0: [40. 61. 34. 50. 68. 41. 54. 48. 51. 48. 60. 59. 53. 43. 48. 57. 42. 55. 41.
 40. 57. 47. 47. 42. 57. 64. 56. 70. 46. 55. 38. 40. 58. 49. 51. 48. 67. 36.
 56. 52. 31. 47. 55. 43. 43.]
1: [47. 44. 73. 59. 22. 69. 21. 24. 58. 42. 52. 47. 14. 17. 32. 66. 41. 35. 28.
 50. 46. 55. 69. 61. 35. 52. 51. 39. 70. 47. 47. 48. 52. 40. 55. 44. 37. 50.
 29. 83. 88. 50. 40. 50. 77.]
2: [72. 45. 44. 73. 56. 58. 58. 61. 45. 57. 39. 48. 61. 76. 53. 57. 61. 49. 60.
 64. 51. 60. 34. 50. 49. 31. 47. 39. 52. 45. 51. 51. 46. 44. 42. 49. 41. 48.
 60. 27. 40. 39. 56. 54. 38.]
3: [55. 36. 62. 35. 51. 40. 54. 64. 40. 50. 36. 39. 58. 59. 57. 30. 68. 45. 59.
 51. 39. 54. 39. 68. 65. 48. 58. 33. 42. 52. 64. 66. 25. 59. 66. 38. 31. 59.
 56. 46. 47. 72. 40. 70. 48.]
4: [63. 48. 48. 73. 36. 70. 37. 26. 57. 49. 48. 45. 38. 50. 64. 70. 51. 48. 55.
 66. 53. 67. 52. 52. 29. 26. 58. 25. 72. 42. 47. 42. 45. 41. 45. 46. 44. 61.
 33. 63. 68. 31. 53. 49. 67.]
5: [62. 62. 52. 48. 54. 50. 41. 55. 51. 49. 53. 48. 48. 47. 49. 36. 34. 51. 43.
 56. 53. 44. 55. 38. 47. 49. 45. 66. 56. 47. 39. 57. 51. 42. 60. 52. 54. 45.
 49. 60. 54. 51. 54. 41. 53.]
6: [34. 58. 66. 38. 43. 50. 49. 41. 54. 49. 57. 46. 40. 42. 55. 51. 34. 47. 45.
 41. 53. 42. 65. 56. 52. 61. 40. 47. 52. 43. 35. 49. 60. 57. 53. 54. 60. 68.
 35. 72. 76. 51. 46. 42. 66.]
7: [33. 28. 63. 32. 39. 33. 62. 61. 54. 55. 39. 48. 54. 46. 58. 49. 60. 42. 56.
 41. 41. 35. 61. 70. 86. 64. 33. 32. 33. 43. 35. 47. 62. 84. 40. 46. 47. 81.
 57. 41. 47. 58. 40. 58. 52.]
8: [48. 40. 71. 65. 20. 65. 33. 33. 54. 54. 44. 44. 37. 45. 67. 75. 47. 33. 51.
 63. 41. 61. 61. 62. 36. 32. 54. 15. 55. 44. 39. 38. 52. 58. 43. 36. 40. 67.
 35. 62. 78. 44. 46. 52. 75.]
9: [56. 42. 60. 58. 29. 62. 40. 46. 52. 56. 45. 49. 35. 47. 51. 60. 55. 39. 56.
 54. 41. 38. 63. 53. 49. 48. 40. 37. 60. 43. 52. 50. 55. 59. 44. 49. 44. 57.
 42. 56. 69. 43. 48. 52. 59.]
10: [64. 76. 28. 64. 55. 57. 53. 42. 51. 61. 59. 64. 65. 60. 42. 57. 39. 65. 49.
 59. 65. 53. 48. 28. 30. 49. 57. 63. 61. 54. 52. 48. 41. 28. 42. 61. 62. 40.
 51. 41. 41. 48. 56. 36. 51.]
11: [54. 64. 35. 46. 63. 47. 59. 52. 46. 59. 53. 56. 69. 58. 47. 30. 56. 69. 67.
 58. 55. 61. 38. 26. 43. 46. 62. 59. 48. 57. 67. 51. 42. 31. 49. 58. 58. 34.
 60. 38. 38. 59. 54. 52. 32.]
12: [62. 49. 53. 45. 39. 52. 48. 39. 46. 49. 51. 43. 50. 56. 52. 40. 60. 48. 43.
 51. 53. 51. 42. 49. 44. 47. 55. 52. 51. 47. 50. 62. 44. 50. 57. 50. 40. 49.
 45. 54. 64. 52. 50. 56. 53.]
13: [64. 43. 45. 52. 54. 48. 50. 48. 49. 44. 54. 55. 40. 50. 41. 47. 53. 46. 43.
 52. 49. 49. 47. 49. 44. 55. 58. 72. 47. 58. 55. 49. 51. 34. 50. 57. 47. 36.
 50. 56. 39. 53. 58. 41. 42.]
14: [54. 49. 58. 47. 47. 49. 37. 57. 51. 46. 53. 36. 49. 46. 54. 47. 48. 56. 49.
 53. 52. 51. 47. 62. 49. 37. 51. 48. 46. 39. 53. 62. 52. 57. 60. 36. 41. 68.
 50. 51. 64. 55. 52. 59. 64.]
15: [50. 59. 53. 22. 40. 52. 34. 44. 43. 58. 49. 46. 43. 36. 40. 33. 52. 46. 43.
 43. 49. 41. 57. 38. 54. 68. 45. 60. 54. 50. 46. 65. 46. 44. 58. 60. 53. 59.
 42. 64. 70. 58. 35. 58. 69.]
16: [49. 48. 49. 59. 45. 63. 48. 44. 36. 51. 35. 40. 47. 59. 46. 51. 62. 52. 49.
 55. 44. 61. 39. 52. 47. 44. 54. 48. 55. 40. 60. 51. 45. 55. 50. 35. 33. 58.
 39. 57. 67. 43. 51. 54. 51.]
17: [53. 38. 51. 59. 53. 54. 61. 71. 47. 54. 39. 48. 58. 65. 56. 56. 57. 53. 62.
 60. 49. 62. 53. 52. 49. 39. 41. 35. 43. 51. 56. 48. 45. 69. 40. 53. 52. 52.
 58. 34. 35. 50. 48. 55. 39.]
18: [37. 46. 57. 41. 54. 42. 61. 51. 57. 49. 67. 65. 48. 34. 51. 54. 36. 46. 51.
 35. 51. 36. 63. 46. 59. 68. 51. 64. 44. 52. 41. 51. 66. 47. 48. 67. 72. 42.
 51. 56. 51. 52. 52. 41. 47.]
19: [49. 51. 43. 68. 60. 51. 53. 44. 62. 43. 57. 66. 56. 56. 48. 65. 45. 56. 56.
 50. 57. 52. 46. 43. 53. 48. 49. 49. 49. 45. 48. 34. 57. 42. 35. 59. 62. 46.
 49. 39. 37. 40. 57. 35. 39.]
20: [71. 50. 35. 75. 47. 53. 43. 38. 40. 57. 42. 46. 64. 67. 46. 50. 64. 62. 58.
 63. 53. 63. 39. 48. 36. 27. 60. 41. 67. 50. 75. 56. 29. 43. 39. 50. 35. 38.
 50. 37. 50. 45. 55. 61. 51.]
21: [56. 56. 39. 43. 60. 41. 52. 54. 48. 51. 53. 51. 64. 56. 49. 35. 44. 60. 50.
 57. 57. 57. 37. 49. 48. 50. 63. 63. 56. 52. 51. 56. 43. 39. 55. 58. 57. 38.
 54. 47. 34. 65. 53. 54. 40.]
22: [44. 46. 64. 42. 53. 49. 51. 51. 45. 46. 51. 35. 41. 40. 44. 42. 48. 49. 47.
 46. 47. 41. 52. 62. 55. 51. 48. 54. 45. 49. 50. 58. 56. 57. 64. 40. 43. 60.
 46. 62. 62. 61. 37. 53. 64.]
23: [47. 58. 38. 62. 54. 48. 46. 45. 46. 56. 49. 51. 59. 58. 56. 62. 45. 51. 57.
 61. 55. 57. 54. 40. 47. 53. 55. 49. 53. 57. 39. 44. 59. 38. 39. 57. 63. 43.
 52. 45. 41. 45. 53. 39. 40.]
24: [54. 54. 43. 60. 52. 49. 45. 58. 56. 64. 55. 52. 52. 57. 63. 53. 43. 52. 54.
 64. 48. 53. 45. 34. 43. 45. 52. 49. 54. 51. 33. 47. 50. 46. 48. 66. 64. 51.
 54. 35. 40. 42. 57. 40. 38.]
25: [31. 46. 74. 31. 32. 46. 39. 43. 54. 46. 53. 42. 27. 17. 56. 60. 45. 37. 40.
 38. 46. 43. 70. 67. 63. 56. 38. 50. 46. 45. 27. 50. 72. 63. 58. 40. 52. 64.
 41. 75. 69. 63. 47. 52. 75.]
26: [61. 52. 35. 58. 54. 51. 56. 40. 49. 54. 40. 46. 61. 60. 53. 40. 65. 63. 65.
 58. 53. 62. 38. 43. 46. 51. 63. 52. 54. 54. 59. 47. 42. 47. 51. 48. 45. 41.
 54. 32. 40. 58. 51. 52. 31.]
27: [41. 56. 60. 30. 47. 48. 39. 36. 41. 48. 57. 47. 37. 34. 41. 32. 51. 59. 42.
 35. 53. 42. 47. 43. 62. 70. 51. 57. 54. 51. 42. 62. 50. 51. 65. 49. 53. 62.
 39. 69. 72. 63. 40. 49. 74.]
28: [28. 40. 77. 35. 39. 45. 44. 55. 56. 35. 34. 38. 38. 27. 44. 56. 50. 43. 39.
 41. 43. 50. 61. 76. 73. 60. 34. 34. 44. 42. 43. 53. 56. 76. 46. 37. 34. 70.
 51. 69. 55. 58. 50. 61. 69.]
29: [59. 60. 22. 71. 58. 63. 53. 30. 48. 58. 56. 65. 52. 71. 45. 62. 52. 58. 57.
 53. 61. 58. 38. 32. 29. 47. 60. 51. 56. 49. 53. 43. 46. 44. 41. 61. 54. 40.
 48. 43. 43. 27. 63. 42. 39.]
30: [61. 49. 45. 51. 62. 41. 54. 54. 53. 43. 56. 52. 53. 49. 52. 49. 47. 51. 53.
 47. 51. 55. 51. 51. 59. 53. 52. 51. 45. 64. 49. 40. 61. 44. 55. 49. 53. 49.
 58. 40. 31. 52. 57. 49. 40.]

[59. 54. 37. 45. 59. 51. 58. 55. 38. 53. 52. 52. 69. 68. 44. 38. 70. 56. 52.
 53. 45. 51. 28. 41. 50. 49. 59. 52. 50. 55. 66. 52. 35. 48. 51. 45. 42. 42.
 63. 29. 39. 52. 55. 56. 34.] 26 11 21
[25. 30. 62. 48. 44. 43. 51. 64. 64. 45. 40. 54. 37. 39. 47. 65. 40. 42. 49.
 37. 45. 45. 73. 75. 74. 63. 35. 36. 44. 46. 37. 45. 60. 78. 36. 41. 45. 64.
 52. 59. 46. 44. 45. 50. 63.] 28 7 25
[43. 49. 54. 58. 48. 38. 48. 64. 63. 40. 55. 59. 42. 50. 58. 69. 28. 37. 52.
 51. 50. 44. 66. 59. 54. 36. 35. 44. 47. 45. 39. 39. 68. 66. 36. 51. 59. 45.
 55. 42. 39. 35. 61. 44. 54.] 19 30 23
[40. 66. 46. 39. 55. 56. 46. 46. 50. 40. 51. 51. 40. 37. 33. 45. 41. 49. 31.
 44. 54. 49. 49. 44. 43. 57. 56. 67. 57. 47. 49. 60. 62. 40. 54. 46. 47. 43.
 42. 72. 50. 49. 50. 38. 65.] 5 13 27
[53. 42. 57. 52. 43. 56. 45. 56. 50. 52. 42. 51. 47. 55. 64. 51. 43. 46. 53.
 62. 49. 51. 65. 57. 46. 35. 51. 38. 52. 41. 53. 46. 58. 59. 38. 56. 51. 55.
 47. 50. 54. 43. 49. 46. 49.] 9 17 14
[45. 70. 46. 45. 62. 47. 43. 46. 48. 52. 47. 39. 51. 45. 47. 39. 40. 58. 41.
 55. 53. 53. 52. 35. 43. 45. 59. 62. 50. 41. 45. 59. 46. 40. 57. 54. 51. 48.
 40. 58. 59. 50. 47. 42. 58.] 5 12 21
[51. 69. 27. 56. 71. 46. 44. 47. 53. 58. 59. 68. 63. 60. 59. 43. 33. 74. 59.
 55. 67. 66. 52. 21. 34. 54. 57. 60. 58. 58. 50. 42. 45. 28. 40. 73. 80. 38.
 53. 39. 31. 46. 55. 43. 33.] 10 11 23
[46. 46. 63. 24. 49. 37. 49. 54. 55. 50. 53. 41. 50. 42. 45. 28. 58. 48. 57.
 43. 43. 44. 53. 49. 67. 63. 48. 53. 43. 52. 54. 59. 51. 58. 66. 48. 53. 64.
 47. 52. 64. 59. 35. 55. 50.] 22 15 27
[51. 42. 68. 52. 19. 58. 33. 32. 60. 55. 45. 54. 31. 42. 49. 72. 59. 35. 43.
 41. 43. 35. 69. 62. 50. 52. 41. 26. 59. 36. 37. 45. 57. 64. 40. 58. 46. 65.
 42. 61. 75. 41. 54. 50. 76.] 9 8 6
[52. 49. 48. 46. 35. 52. 39. 36. 38. 49. 51. 43. 39. 50. 39. 43. 70. 49. 43.
 56. 51. 54. 44. 52. 39. 45. 67. 47. 57. 53. 68. 54. 31. 35. 69. 44. 40. 42.
 48. 69. 61. 58. 37. 55. 53.] 12 16 22
[45. 39. 61. 66. 43. 52. 54. 59. 57. 46. 59. 55. 43. 45. 48. 68. 43. 47. 50.
 48. 45. 49. 63. 59. 62. 45. 38. 38. 49. 48. 43. 47. 61. 57. 41. 42. 51. 52.
 57. 44. 55. 39. 51. 54. 59.] 9 14 30
[65. 46. 51. 50. 53. 51. 52. 41. 40. 51. 47. 42. 55. 63. 50. 35. 67. 59. 54.
 55. 50. 60. 34. 45. 51. 49. 62. 48. 56. 52. 63. 53. 36. 45. 59. 49. 44. 50.
 50. 37. 50. 63. 52. 54. 42.] 26 12 21
[56. 49. 60. 42. 33. 58. 35. 41. 33. 45. 37. 38. 43. 49. 40. 40. 71. 53. 43.
 56. 47. 62. 45. 47. 36. 46. 62. 52. 56. 57. 67. 58. 33. 45. 63. 42. 41. 45.
 41. 73. 60. 63. 37. 48. 55.] 12 16 22
[51. 44. 40. 61. 54. 61. 56. 61. 42. 49. 41. 48. 41. 63. 48. 58. 52. 48. 51.
 56. 44. 58. 51. 59. 48. 31. 49. 55. 53. 46. 62. 48. 48. 51. 49. 41. 36. 47.
 49. 45. 43. 36. 50. 46. 40.] 16 2 17
[46. 62. 30. 69. 62. 52. 55. 51. 67. 56. 58. 74. 57. 67. 59. 73. 26. 54. 55.
 56. 56. 49. 57. 36. 36. 54. 46. 55. 49. 53. 40. 29. 66. 40. 24. 64. 69. 47.
 50. 33. 28. 30. 73. 26. 43.] 19 23 24
[44. 32. 74. 46. 15. 66. 46. 35. 62. 51. 34. 43. 39. 41. 51. 65. 67. 22. 45.
 45. 42. 39. 60. 74. 59. 55. 44. 28. 63. 30. 38. 55. 53. 63. 53. 44. 31. 68.
 43. 68. 75. 52. 43. 56. 67.] 9 8 28
[48. 37. 61. 50. 50. 43. 60. 69. 48. 43. 48. 39. 44. 52. 42. 50. 59. 45. 49.
 41. 43. 47. 53. 64. 65. 53. 43. 45. 29. 43. 56. 47. 59. 67. 51. 36. 44. 47.
 58. 47. 39. 53. 47. 68. 49.] 22 17 30
[75. 47. 41. 72. 48. 53. 54. 44. 58. 66. 55. 51. 72. 86. 61. 51. 72. 50. 67.
 61. 49. 58. 30. 39. 43. 36. 50. 25. 60. 46. 42. 48. 39. 50. 40. 70. 49. 42.
 53. 9. 38. 38. 52. 55. 30.] 2 26 24
[55. 35. 65. 57. 34. 59. 52. 51. 57. 51. 46. 52. 42. 48. 53. 64. 65. 31. 51.
 39. 44. 40. 48. 66. 63. 48. 40. 31. 55. 35. 48. 48. 59. 70. 45. 44. 44. 68.
 52. 52. 66. 49. 50. 56. 59.] 9 14 22
[44. 33. 72. 55. 17. 66. 50. 49. 68. 52. 41. 54. 29. 38. 52. 75. 49. 16. 41.
 42. 49. 24. 62. 70. 69. 65. 28. 31. 62. 30. 28. 46. 68. 68. 36. 59. 41. 66.
 40. 61. 63. 38. 51. 56. 70.] 9 25 28
[39. 54. 55. 44. 47. 45. 43. 47. 58. 51. 58. 55. 35. 34. 44. 60. 31. 38. 38.
 43. 58. 42. 69. 48. 42. 46. 39. 53. 47. 51. 41. 50. 54. 49. 45. 52. 59. 47.
 44. 67. 54. 37. 59. 41. 66.] 6 5 18
[40. 45. 47. 31. 55. 45. 60. 55. 45. 47. 55. 47. 52. 42. 43. 43. 52. 53. 50.
 36. 53. 47. 43. 50. 56. 61. 46. 62. 39. 50. 55. 50. 49. 60. 62. 45. 41. 40.
 53. 51. 44. 60. 49. 57. 55.] 22 30 12
[49. 70. 42. 59. 62. 51. 43. 28. 42. 49. 57. 45. 45. 53. 40. 43. 41. 61. 46.
 59. 53. 65. 45. 34. 38. 48. 70. 62. 59. 55. 51. 53. 46. 38. 60. 49. 55. 45.
 43. 57. 55. 44. 54. 45. 59.] 5 10 12
[76. 41. 36. 74. 41. 55. 61. 46. 59. 66. 49. 60. 66. 77. 70. 61. 68. 52. 67.
 61. 50. 51. 29. 46. 46. 34. 49. 39. 56. 51. 57. 52. 38. 36. 42. 66. 47. 37.
 61. 16. 28. 38. 61. 51. 27.] 2 26 20
[63. 38. 47. 82. 34. 60. 50. 42. 61. 60. 34. 52. 47. 69. 57. 74. 50. 38. 60.
 76. 47. 62. 42. 62. 35. 35. 63. 30. 61. 55. 48. 37. 43. 41. 39. 48. 33. 49.
 44. 34. 42. 33. 55. 59. 48.] 2 4 20
[50. 69. 37. 56. 50. 52. 52. 53. 59. 61. 52. 55. 64. 62. 62. 56. 42. 57. 54.
 58. 56. 55. 47. 31. 43. 45. 56. 60. 50. 43. 33. 44. 50. 39. 53. 64. 69. 46.
 57. 41. 40. 41. 62. 44. 39.] 24 23 10
[47. 42. 60. 23. 47. 45. 48. 62. 35. 47. 48. 36. 40. 37. 44. 23. 60. 47. 42.
 51. 44. 42. 51. 57. 54. 59. 51. 54. 44. 53. 56. 62. 40. 45. 66. 41. 33. 48.
 48. 64. 51. 69. 37. 59. 59.] 22 15 12
[38. 40. 71. 44. 34. 61. 38. 47. 56. 37. 40. 38. 32. 26. 53. 60. 50. 42. 42.
 46. 39. 52. 78. 63. 52. 54. 32. 45. 47. 44. 37. 51. 59. 65. 57. 38. 33. 68.
 36. 76. 82. 53. 40. 57. 80.] 25 28 6
[40. 41. 58. 38. 49. 42. 56. 49. 41. 50. 48. 49. 51. 41. 54. 53. 60. 46. 57.
 43. 49. 53. 46. 55. 62. 55. 49. 49. 33. 56. 53. 51. 57. 67. 55. 46. 60. 57.
 50. 47. 53. 61. 42. 53. 43.] 22 30 12
[68. 44. 35. 33. 41. 44. 54. 46. 38. 48. 30. 36. 65. 57. 55. 29. 81. 63. 59.
 58. 55. 58. 37. 41. 41. 51. 68. 48. 54. 47. 64. 56. 29. 47. 66. 58. 39. 49.
 56. 50. 50. 70. 42. 63. 44.] 26 12 3
[53. 67. 43. 54. 54. 52. 47. 44. 44. 53. 61. 51. 51. 47. 41. 45. 37. 59. 46.
 57. 52. 53. 46. 42. 36. 39. 61. 73. 56. 54. 53. 51. 50. 38. 61. 53. 45. 39.
 42. 45. 52. 48. 59. 38. 62.] 5 13 10
[41. 34. 65. 48. 56. 48. 54. 62. 47. 44. 39. 51. 53. 47. 47. 58. 49. 49. 54.
 43. 38. 59. 62. 60. 66. 51. 43. 41. 41. 56. 54. 48. 51. 76. 44. 37. 46. 64.
 50. 48. 42. 58. 45. 51. 50.] 17 22 7
[44. 56. 47. 43. 59. 43. 59. 53. 48. 50. 41. 51. 57. 53. 46. 49. 50. 53. 52.
 53. 52. 61. 49. 42. 50. 54. 43. 51. 46. 50. 45. 46. 53. 50. 53. 51. 49. 52.
 51. 40. 43. 46. 51. 47. 41.] 30 23 21
[27. 63. 57. 34. 53. 42. 45. 54. 66. 43. 59. 60. 49. 29. 55. 52. 18. 47. 44.
 40. 50. 45. 75. 43. 51. 64. 38. 63. 43. 46. 29. 44. 69. 70. 44. 58. 68. 58.
 48. 78. 63. 43. 49. 34. 69.] 6 18 25
[70. 52. 31. 86. 45. 60. 59. 45. 59. 67. 32. 50. 74. 81. 65. 61. 70. 56. 71.
 61. 53. 62. 37. 36. 46. 41. 52. 33. 62. 52. 50. 46. 39. 44. 46. 79. 60. 48.
 56. 10. 39. 43. 47. 56. 30.] 2 26 24
[65. 39. 36. 59. 52. 58. 51. 47. 40. 44. 43. 52. 50. 55. 41. 48. 66. 50. 54.
 54. 48. 56. 34. 54. 42. 55. 61. 55. 63. 48. 73. 46. 33. 32. 54. 48. 42. 34.
 54. 46. 33. 56. 49. 57. 36.] 26 13 21
[46. 75. 39. 39. 55. 40. 42. 29. 37. 51. 67. 51. 57. 48. 46. 24. 50. 61. 53.
 45. 67. 54. 39. 29. 41. 53. 70. 59. 63. 57. 56. 58. 39. 26. 64. 56. 69. 35.
 38. 55. 62. 54. 46. 47. 49.] 21 11 5
[38. 52. 56. 19. 52. 37. 49. 52. 45. 48. 50. 34. 51. 39. 52. 25. 52. 54. 44.
 38. 45. 42. 45. 49. 63. 56. 50. 57. 45. 50. 50. 66. 43. 56. 71. 28. 39. 62.
 47. 63. 63. 61. 40. 65. 64.] 22 27 15
[59. 54. 49. 51. 58. 51. 54. 55. 40. 47. 49. 44. 59. 49. 48. 46. 62. 59. 47.
 55. 51. 59. 42. 57. 51. 42. 65. 53. 49. 58. 66. 48. 44. 46. 60. 48. 49. 41.
 54. 55. 38. 61. 49. 60. 36.] 21 26 30
[63. 43. 41. 51. 64. 50. 66. 56. 43. 45. 49. 51. 65. 59. 49. 42. 60. 60. 55.
 61. 49. 65. 27. 49. 50. 35. 63. 51. 46. 64. 76. 44. 39. 39. 53. 39. 46. 37.
 64. 35. 26. 57. 53. 52. 21.] 26 11 21
[63. 53. 50. 50. 50. 52. 49. 44. 39. 52. 49. 34. 55. 52. 50. 26. 65. 60. 50.
 60. 43. 61. 31. 50. 38. 35. 73. 51. 57. 50. 64. 55. 29. 35. 70. 26. 38. 49.
 50. 50. 59. 60. 50. 59. 50.] 12 16 26
[74. 43. 26. 72. 58. 46. 59. 63. 45. 56. 48. 58. 58. 67. 44. 42. 63. 60. 61.
 56. 51. 58. 29. 50. 34. 40. 66. 60. 55. 51. 81. 45. 30. 33. 49. 49. 47. 31.
 61. 27. 21. 59. 57. 46. 24.] 26 11 2
[40. 49. 54. 52. 50. 48. 56. 70. 56. 51. 57. 58. 45. 44. 45. 60. 27. 43. 42.
 50. 49. 43. 68. 53. 52. 48. 42. 60. 42. 53. 48. 45. 66. 56. 39. 54. 59. 41.
 53. 52. 39. 44. 54. 45. 51.] 18 30 0
[52. 35. 61. 25. 49. 43. 52. 55. 38. 45. 46. 41. 45. 39. 45. 25. 66. 35. 40.
 36. 50. 39. 30. 57. 60. 65. 55. 52. 54. 50. 61. 60. 39. 52. 74. 37. 45. 52.
 49. 62. 59. 59. 33. 70. 51.] 22 3 12
[56. 63. 45. 40. 59. 49. 51. 44. 41. 41. 52. 43. 42. 44. 42. 45. 44. 58. 43.
 53. 53. 42. 52. 41. 49. 55. 48. 76. 56. 56. 50. 52. 55. 40. 62. 54. 52. 53.
 43. 66. 55. 49. 57. 40. 57.] 5 13 12
[50. 47. 43. 70. 40. 52. 57. 55. 62. 58. 57. 60. 51. 63. 48. 60. 48. 39. 50.
 47. 48. 40. 49. 51. 53. 44. 44. 37. 45. 52. 53. 47. 51. 54. 34. 57. 51. 41.
 56. 31. 46. 41. 52. 51. 43.] 19 17 24
[37. 55. 50. 50. 58. 51. 47. 60. 53. 42. 56. 55. 41. 47. 50. 61. 35. 45. 53.
 52. 49. 52. 65. 52. 59. 57. 45. 49. 48. 49. 40. 44. 73. 52. 46. 58. 62. 44.
 52. 56. 49. 50. 52. 45. 52.] 18 23 30
[49. 66. 41. 29. 61. 50. 49. 43. 31. 56. 54. 45. 58. 39. 38. 22. 58. 58. 47.
 49. 58. 53. 39. 34. 43. 60. 54. 68. 56. 51. 57. 69. 29. 35. 59. 54. 55. 38.
 45. 55. 52. 60. 41. 64. 54.] 21 15 12
[33. 57. 54. 21. 69. 36. 55. 67. 43. 46. 39. 37. 57. 43. 56. 28. 48. 57. 51.
 45. 53. 53. 48. 49. 55. 55. 55. 54. 31. 45. 56. 63. 42. 54. 62. 42. 47. 48.
 52. 60. 42. 66. 41. 56. 47.] 22 21 3
[46. 57. 69. 44. 32. 60. 36. 25. 50. 58. 47. 39. 32. 38. 51. 56. 50. 44. 38.
 38. 44. 59. 64. 48. 39. 64. 57. 39. 54. 46. 26. 60. 54. 48. 66. 55. 51. 60.
 32. 76. 83. 50. 37. 50. 78.] 6 27 15
[37. 56. 71. 43. 40. 55. 43. 48. 56. 44. 56. 51. 33. 33. 46. 59. 42. 40. 38.
 40. 43. 38. 64. 52. 50. 57. 40. 58. 47. 46. 34. 46. 63. 54. 59. 50. 54. 66.
 40. 73. 68. 48. 45. 54. 66.] 6 25 22
[43. 62. 35. 54. 66. 52. 58. 67. 53. 45. 54. 56. 52. 53. 47. 48. 41. 56. 51.
 59. 52. 55. 49. 50. 52. 43. 47. 60. 46. 50. 48. 43. 54. 46. 48. 34. 53. 49.
 58. 40. 40. 48. 67. 36. 43.] 30 19 0
[44. 45. 61. 17. 57. 41. 56. 60. 38. 42. 50. 38. 45. 36. 40. 25. 62. 48. 44.
 39. 42. 38. 51. 61. 69. 68. 48. 60. 41. 48. 57. 71. 49. 63. 67. 38. 41. 57.
 51. 64. 58. 67. 42. 69. 62.] 22 27 15
[62. 58. 32. 72. 60. 50. 64. 50. 67. 59. 48. 69. 79. 82. 72. 63. 58. 54. 71.
 50. 54. 48. 37. 36. 51. 50. 45. 44. 51. 50. 48. 39. 49. 41. 29. 71. 67. 41.
 66. 18. 19. 33. 70. 39. 28.] 19 24 2
[44. 69. 23. 68. 82. 56. 51. 51. 46. 39. 59. 70. 50. 59. 34. 53. 27. 76. 50.
 51. 65. 58. 45. 30. 25. 52. 59. 72. 44. 64. 64. 34. 48. 24. 38. 46. 69. 25.
 53. 57. 22. 33. 55. 24. 27.] 10 29 0
[61. 44. 43. 59. 67. 44. 58. 52. 36. 49. 37. 45. 64. 64. 51. 44. 72. 58. 57.
 59. 47. 64. 29. 47. 45. 39. 67. 51. 44. 59. 77. 49. 36. 47. 55. 38. 34. 42.
 63. 38. 30. 57. 55. 47. 27.] 26 2 11
[65. 55. 61. 38. 40. 63. 35. 32. 37. 46. 47. 30. 55. 44. 46. 28. 61. 58. 50.
 54. 56. 54. 35. 44. 44. 49. 54. 53. 62. 54. 57. 68. 36. 43. 68. 40. 46. 60.
 42. 60. 75. 64. 48. 54. 63.] 12 14 15
[53. 55. 63. 64. 34. 54. 48. 51. 58. 55. 55. 52. 60. 62. 52. 72. 44. 45. 56.
 47. 53. 41. 62. 52. 48. 46. 30. 44. 58. 35. 30. 49. 61. 56. 37. 68. 54. 58.
 44. 43. 63. 41. 62. 48. 60.] 9 24 19
[43. 35. 62. 41. 43. 40. 52. 64. 39. 49. 44. 44. 47. 43. 53. 47. 58. 52. 53.
 44. 41. 48. 57. 57. 72. 50. 44. 44. 43. 56. 48. 58. 54. 63. 52. 43. 50. 64.
 61. 49. 42. 59. 41. 61. 50.] 22 7 14
[55. 46. 40. 51. 62. 41. 56. 63. 43. 43. 51. 49. 61. 62. 58. 37. 56. 58. 59.
 59. 41. 58. 42. 51. 47. 44. 56. 48. 42. 54. 66. 43. 39. 48. 46. 44. 48. 38.
 68. 38. 31. 58. 52. 52. 35.] 26 21 30
[65. 42. 39. 60. 65. 55. 54. 61. 41. 44. 43. 45. 58. 58. 45. 35. 65. 57. 49.
 57. 54. 58. 27. 56. 50. 42. 73. 53. 48. 59. 76. 48. 38. 37. 59. 39. 39. 41.
 62. 37. 37. 54. 41. 57. 29.] 26 21 11
[30. 48. 59. 27. 59. 34. 63. 58. 55. 44. 49. 47. 54. 36. 46. 35. 48. 48. 46.
 34. 56. 41. 53. 54. 69. 66. 43. 59. 30. 45. 44. 57. 57. 58. 62. 45. 59. 53.
 57. 62. 42. 65. 36. 54. 46.] 22 18 27
[41. 39. 56. 53. 60. 40. 61. 70. 49. 43. 53. 52. 49. 53. 51. 52. 45. 49. 52.
 45. 43. 49. 51. 68. 69. 42. 43. 51. 34. 54. 56. 49. 58. 60. 45. 41. 43. 53.
 60. 38. 33. 54. 54. 52. 43.] 30 17 22
[56. 63. 24. 69. 58. 45. 50. 46. 50. 51. 61. 68. 59. 54. 37. 57. 41. 58. 51.
 49. 54. 46. 51. 33. 41. 50. 54. 63. 61. 61. 61. 40. 48. 33. 42. 67. 67. 38.
 51. 40. 33. 51. 54. 38. 41.] 10 19 23
[29. 58. 66. 38. 32. 48. 46. 38. 64. 50. 61. 58. 26. 30. 60. 70. 36. 40. 36.
 39. 48. 33. 76. 53. 56. 71. 37. 40. 57. 42. 23. 43. 72. 59. 49. 64. 63. 59.
 38. 74. 73. 38. 51. 44. 79.] 6 25 18
[62. 62. 31. 53. 64. 61. 51. 45. 39. 53. 48. 57. 61. 63. 51. 38. 47. 55. 59.
 57. 53. 66. 39. 38. 34. 42. 72. 62. 43. 53. 67. 55. 39. 25. 48. 51. 61. 33.
 53. 44. 34. 47. 48. 39. 29.] 11 21 26
[68. 49. 45. 46. 53. 49. 49. 47. 36. 46. 42. 54. 53. 62. 48. 38. 66. 49. 55.
 57. 55. 53. 35. 54. 53. 47. 56. 49. 56. 55. 71. 57. 37. 48. 53. 45. 39. 44.
 61. 39. 47. 60. 58. 56. 42.] 26 12 21
[49. 50. 56. 53. 46. 47. 49. 53. 47. 50. 58. 46. 47. 39. 40. 48. 51. 50. 50.
 47. 49. 36. 57. 54. 55. 47. 39. 48. 50. 53. 52. 53. 50. 53. 53. 55. 44. 50.
 54. 50. 58. 51. 46. 62. 57.] 22 12 14
[68. 48. 47. 52. 54. 56. 37. 45. 35. 49. 49. 35. 58. 55. 44. 32. 59. 54. 53.
 62. 43. 61. 35. 43. 46. 32. 64. 56. 57. 48. 63. 61. 27. 45. 62. 46. 36. 46.
 47. 45. 58. 61. 43. 54. 52.] 12 16 20
[23. 47. 66. 44. 51. 46. 44. 54. 65. 37. 51. 58. 47. 32. 50. 61. 26. 48. 45.
 39. 50. 49. 81. 60. 62. 59. 40. 48. 42. 48. 41. 45. 63. 71. 41. 47. 61. 52.
 54. 69. 59. 46. 49. 48. 62.] 6 18 25
[50. 52. 54. 47. 32. 56. 42. 41. 60. 57. 46. 56. 37. 45. 61. 60. 50. 41. 41.
 47. 54. 32. 59. 58. 51. 60. 39. 34. 63. 39. 27. 52. 60. 57. 47. 53. 53. 63.
 48. 52. 67. 43. 49. 44. 68.] 9 6 12
